Which row each row swaps with, under one turn or mirror:
The rows were stretched afterwards, more along some directions than others.
z_184: [-6 -6 -5  5 -3  9  4  5 -3 -7  1  0  5 -6 -9 10  1]
z_976: [  6  -2   2   5   1  12   9 -13   0  -2   7  -3   8 -21   2   5  19]
z_557: [ -4   0  -1  -7   1  12  17   2  -6  11 -13  -7   4 -20   0  10   5]
z_706: [  7  -5   1  -6   3  20  18  14  -7   7  -9  14   9 -16   4  17   2]
z_867: [  8 -10   1  -2  -4  17  21  12  -1   4  -5  15   3 -11   5  16   3]
z_486: [  3  -3   0   8  -3  11   9  -9   0  -3   9  -2   8 -17   1   8  15]
z_632: [  0  -3  -3  -7   1  11  17   5  -7  13 -17  -8   2 -18   5  11   6]
z_336: [  5  -9  -9   0   4  16   6   8   2  -1   0 -11  -9 -10  -5  20   5]
z_488: [  4  -3  -1   7   2  14  10  -9   0  -3   5  -4   9 -20   3   6  17]
z_573: [ -5   1   8  -5   8  14   4 -11   2   8   2   6  14 -10 -10  -3   7]
z_697: [  0  -3   6  -7   1  10   6  -7   1   9   2  12  12 -11  -2   1   6]
z_353: [  4  -7  -7   2   7  14   4   7   2  -1  -1 -14  -8  -8  -8  18   7]
z_408: [-4 -5 -6  7 -5  7  4  9 -2 -4 -3 -2  4 -3 -7 14  1]
z_569: [  0  -2   2  -5   9  15   5 -11   0   9   1   5  11  -7  -9   1   4]
z_669: [ 8 -2 -5  0  6  5  8  3 -5 -2  4 -3  1 -1  2 13 10]
z_591: [  6  -8  -6  -1   1  13   5  11   1   1  -1  -9  -9 -11  -2  19   7]
z_544: [ -2  -2   6  -9   3  13   8  -8   1  11   0  12  13 -11  -7   0   8]
z_977: [  8  -9   0  -2  -3  18  21  14  -2   7  -6  14   1 -14  12  16   2]
z_296: [  8  -8   5  -3  -1  18  19  13  -2   7  -3  17   9 -17   4  13   5]
z_347: [-2 -6 -5  6 -8  7  2  9  0 -7  0  0  5 -4 -2 14  1]
z_514: [  7  -7  -5   0   1  15   4   5   0   2   0 -10  -9 -12  -7  17   8]
z_810: [ -4  -1  -1  -8   2  14  19   3  -6  14 -18  -8   6 -20   0   9   8]
z_717: [  4  -1  -7  -1  11   5   7  -1  -6   1  -3 -11  -8   0   2  12   2]
z_360: [ 7 -1 -5  1 -1  5  6  3 -3 -1  3 -2 -3 -1  7  8  6]
z_588: [ -1  -2   6  -4   5  11   8 -12   2   7   2   7  13 -12  -9   0   7]
z_580: [  5  -2  10   2  -4  17   9  -3  -4   3  -3   8   8 -28  -2   5   6]
z_395: [  6  -8  -8   2   2  14   6   7   1   2  -2 -10 -12  -8  -6  20   5]
z_765: [ -6  -1  -2  -8   6  13  15   2  -9  12 -16  -8   4 -16  -1   7   4]
z_218: [  7  -5  -8   1   5  16   7   5   1   2   0  -9 -11 -12  -5  21   8]
z_782: [  4  -4  12  -2  -7  13   5  -2   0   4   2  11   7 -26  -2  -1   6]
z_505: [ -4  -2  -2  -9   0  12  18   1  -6  13 -13  -6   4 -18   1   7   6]
z_100: [  2 -10  -1  -4   2  15  17  14   2  -3  -1   1   1 -14   3  16   1]
z_335: [ -5  -2  -3  -8   4  16  17   2  -7  11 -17 -10   4 -20   1   8   8]
z_576: [ 5 -1 -4 -4  0  7  8 -2 -4  0  3  3  2  0  2  5  7]
z_897: [  4  -5  -4   9  -3   9  11  -5  -1  -2  -1  -5   5 -16   7   9  14]
z_419: [  5  -6  -6   0   4  15   4   7  -1   4  -3  -9 -11  -9  -8  18   8]
z_555: [-7 -8 -4  7 -5  7  5  8 -4 -5  1 -3  4 -3 -8 10 -1]
z_570: [  6   0  12   2  -4  14   6  -5  -3   3   1  10   8 -26  -1   2   5]
z_540: [-1  3 -1 -4  3 14  8  1 -7 11 -5  3  7 -4 -8  6 -8]
z_439: [  0  -9 -10   4   1  14  12   7  -2   2   9   1  -4   2  -3  17   4]
z_642: [ -4  -2  -1  -7   2   9  15   0  -7  11 -13 -11   2 -15   0   8   3]
z_838: [  6  -7  -3   1   5  14   5   3   1   2  -3 -14 -11 -10  -8  16   8]
z_664: [  6  -3  -1   7  -1  13  12  -7   1  -3   6   1   8 -21   7   9  17]
z_511: [ 5  1 -8  1  4  7  5  4 -9  1 -1  0  3 -1  4 10  7]
z_13: [  4  -2  12   3  -3  14   7  -5  -5   4  -1   7   6 -25  -3   1   5]
z_15: [-7 -3 -3  9  1 11  2  5 -2 -3 -3 -4  4 -3 -8 11  2]
z_372: [ -2  -3  -2  -7   0  15  20   2  -8  14 -16  -7   4 -21   3  10   8]
z_313: [  5  -1  10   1  -4  17   7  -7  -4   6   1  11  10 -25  -5   3   3]

z_540 swaps with z_439
z_100 swaps with z_717
z_505 swaps with z_395

